Some points:
array([ -1, -14,  -7,  -7, -13,  -4,  -6,  -9,   4, -25, -30,  -1,  -3, -16,  -7, -18])
array([ -3, -46,  -2, -31, -33, -35, -26, -44, -30,  -3, -57,   3, -18,   5, -51, -16])
array([-29,  56, -19, -18,  21,  13,  10,  38,  59,  43,  20,  -5, -24,   9,  -7, -12])
array([-62, -17, -19, -15, -42, -10,  15, -17, -27,  -4, -36, -17, -90, -10, -14, -61])
array([ 16, -24,  15, -11,  -9,   9, -27, -24,   8, -12, -29,  -9, -14,  16, -23,   2])
array([  9,   3,   0,  32, -43, -70,  16,  27, -49,  38,  -1,  22,   5,  16,  30,   6])
array([  8,  12, -16,  -9, -29, -31, -42, -33, -15,   1,  -1, -22, -13,  18,  -1, -16])
array([-17, -28, -38, -46,   0,   3, -53, -38, -14, -60, -45, -48,   9, -52, -64,   3])
array([28, 64, 30, 40, 12, -2,  9, 27, 29, 40, 22, 41, 52, 41, 34, 20])
array([ -5,  -1, -18, -24,  44,  71, -20, -12,  46, -30,   5,  -5, -16,  -8, -24, -16])
array([21,  5, 64, 13, 29, 13,  9, -4,  2, 38, 55, 28, 17, 46, 44, 63])
array([-50,  22, -41, -20, -42, -15, -37, -25,  26,  -4, -36, -49, -36, -11, -38, -50])
array([ 6, 11, -6, -2, 52, 52, 75, 55, 20, 42, 42, -7,  3, 29, 20,  2])
array([-15,  39, -23, -23,  50,  38,  -8,  11,  37, -12,  54, -22,   1,   9,   4,   6])
array([-30,  18, -30,  13, -28, -53,  -2,  18, -40,  -4,  17, -20, -23, -37,  32, -19])
array([-37,  17, -92, -33,  -7,   5,  -6,  -1,  22, -27, -53, -51, -15, -35, -41, -80])
array([ 10,  25,  -7, -13,  44,  34, -13, -16,  49, -14,  13, -16,  15, -10,  -8,  -8])
array([-55,  13, -13, -66, -18, -11,  -9,   6,  19,   5, -13, -48, -49, -31, -33, -31])
array([59, -3, 48,  5, 16, 29, 14,  1, 16, 15, -5, 35, 60, 48,  8, 54])
array([-41, -30, -50, -63,   7,  28,  10,   9, -20, -19, -29, -78, -37, -45, -51, -62])
array([-49,  -5, -60, -12,   5, -14, -25,   7, -19, -40,  11, -37, -31, -80,  -5, -40])
array([ -1, -74,  -5,  -1,   8, -21, -11, -52, -59, -38, -33,   6,   5, -38, -22,   9])
array([ 57, -14,  68,  48,   6,  20,  26,  14,  -3,   7,   5,  58,  29,  17,  37,  63])
array([-37, -29, -19,  -5, -53, -33, -23, -25, -25, -53, -75, -16, -23, -55, -36, -41])
array([ 40,   0,  38, -11,  14,  53, -12, -18,  37,  17,  -3,  25,  16,  38, -12,  17])
array([ 46, -14,  59,  36,  12,  -1,   3, -12,  -2,  39,  56,  38,  45,  53,  35,  64])
array([ -7,   9,  49,  -8,  30,  11,  29,  34,  16,  24,  33,   4, -23,  28,  27,  36])
array([-12, -48,  13,  -1, -23, -10,  -8, -12, -30, -24, -21,   3,   8, -28, -24,  -3])
array([-12,   5,  22,  51,  25,  30,  44,  21,  37,  48,  21,  32, -42,  27,  52, -24])
array([25, 26, 38, 33, -6, -8, -5, 10, 27, 34, 34, 44, 19, 33, 33, 25])
array([ 33,  43,  24,   5,  39,  21, -10,  13,  32,   1,  53,   9,  55,  15,   6,  51])
array([ 18,  59, -22,   2,  73,  42,   5,  35,  39, -17,  55, -26,  42, -11,  20,  24])
array([-55,  -7, -45, -35, -25, -15, -26, -14,  -5, -37, -10, -44, -37, -56, -26, -51])
array([-25, -62,  22, -27, -31, -46, -39, -59, -64, -26, -30, -20, -22, -40, -17,  17])
array([-14,  29,  19,  38,  39,  19,  43,  51,  40,  52,  51,  37, -46,   6,  62, -31])
array([ 50,  36,  23, -17,  48,   1, -15,  -2,  19, -13,  40, -12,  57,  27,   3,  53])
array([-29, -45,  11, -16, -74, -67, -69, -57, -48, -57, -27, -11, -16, -24, -11,  10])
array([  5, -35,  -9, -42,  -3,  21, -29, -52,  -6, -27, -35, -16,   8, -15, -56,  12])
array([ 44, -23,  13,  39,  -8,  -7,   3, -23, -23,  -3,   5,  34,  43,  18,  23,  18])
array([ 50, -16,  35,   2, -18,  15,  26, -17,  14,  30, -32,  34,  19,  46, -22,  33])
array([ 14,  64,  12, -24,  62,  60,  63,  48,  57,  53,  65, -21, -26,  66,  41,  -2])
array([17,  6, 49, 20, 15, -3, 26, 10, 10, 67, 19, 55, -4, 71, 16, 20])
array([54, 23,  1, 36,  7, 25, 10,  0,  6, -3, 14, 26, 29, 30, 27, 10])
array([-23, -38, -28,   7, -37, -28, -48, -42, -52, -46, -64,  -8,   3, -69, -56, -27])
array([-71, -30, -39,   9, -20,  -8,  14, -10, -14,   2, -32, -19, -89, -53,  -4, -76])
array([  5,  14,  16,  47,   0,  -5,  67,  42,  14,  35,  55,  21, -13,   3,  68,  -6])
array([  4,  61, -30,  -7,  18,  22,  13,  49,  58,  36,  29, -27, -15,  32,  22, -36])
array([-10,  43,  -5,  13,   6,   8,   9,  29,  20,   9, -28,  12, -10, -29, -13,   0])
array([ -5, -20,  -7,   0,   5,  12,  -1,  -5, -12, -26, -12,  -4,  19, -13, -21, -15])
array([54,  4, 48, 83,  5,  0,  5, 18,  1, -9,  1, 84, 65, 14, 23, 44])
array([  4, -29,   6, -53, -31, -37, -58, -40, -27, -55, -40, -23,  17, -12, -51,  26])
array([-25, -27, -23,  16, -68, -80,  16,  19, -80,   7, -22,   2,   3, -13,   4, -13])
array([ 27, -34,  34,   8, -31, -42, -39, -44, -28, -14,  21,  16,  15,  28,  29,  30])
array([ 30,  18, -22,  29,  41,  61,  60,  64,  38,  28,  37,  -3,  17,  33,   6,   9])
Along one direction, these points spread out more than along any other. How far along it is each point below, from 0 to 99? 50 is the average, and the first point above lies past it.
array([-46,   5, -36, -28,   7, -22, -41,   2, -10, -49,  19, -55, -17, -53, -11, -29]) 66
array([-7, 18, 10, 44, 42, 38, 43, 37, 34, 23, 22, 26, -6, 17, 35,  9]) 34
array([-21, -53,  -1,   6, -53, -28, -12, -27, -39,  25, -58,  17, -13,  -9, -43, -25]) 65
array([-27,  53,  -5,  19,  19,  18,  36,  43,  29,   3,  61,   2, -18, -12,  43, -18]) 39
array([ 45,  21, -20,  27,  47,  50,  29,  45,  30,  12,  10,   1,  17,  24,  28, -11]) 35
array([-54, -27, -31, -68, -13, -30, -12, -26, -35, -20,   2, -68, -57, -17, -27, -31]) 71
array([  9,  61, -13,  29,  36,  37,  48,  54,  69,  42,   9,  19,  14,  10,  24, -15]) 32
array([  9,   3,  -4,  27, -34, -39,  32,  23, -40,  31,   4,  24,  22,  17,  29,  25]) 44
array([ 26,  10,   8,  24,   4, -15,  41,  37,  -9,  26,  40,  18,  22,  -5,  38,  15]) 37
array([ -3,   0, -20, -26,  14,  46,  39,  46,  18,  -7, -16, -12, -18, -32, -17, -30]) 52
array([ -3, -20, -32, -31, -40, -30, -34, -33, -36, -41, -57, -27,   4, -45, -31,  -3]) 71
array([ 27,  -4,  11,  21,  -5, -25, -38, -38, -10,   8,   3,  19,  40,  34,  20,  32]) 45
array([-22, -39,  22, -24, -32, -14, -12, -14, -21, -25,  -6,  -5, -28,   3,   5,  13]) 58
array([ 16, -49, -41,  21, -33, -35, -62, -69, -42, -48, -18,  13,  19, -13,  -5, -10]) 66
array([-20,  14, -13, -46,  25,  39, -48, -46,  41, -62, -11, -34, -18, -25, -49, -26]) 63
array([ 66,  31,  45,  -2,  36,  20,   5,  15,   9,   9,  14,   4, 101,  38,  15,  83]) 29
array([-58,   3, -53, -68, -28,  -2, -22, -20,   4, -16, -30, -48, -56, -32, -52, -45]) 73
array([ 16,   4,  45,  53,  -9, -23,  44,  11, -15,  66,   8,  68,  22,  63,   9,  21]) 33
array([ 35, -32,  48,  31,  14,   2,  13,   2, -42,  -6,  -3,  41,  26, -12,  20,  54]) 42
array([ -1, -12,  17,   2, -39, -49,  -1,  11, -41,  13, -26,  11,   4,  16,   1,  16]) 53
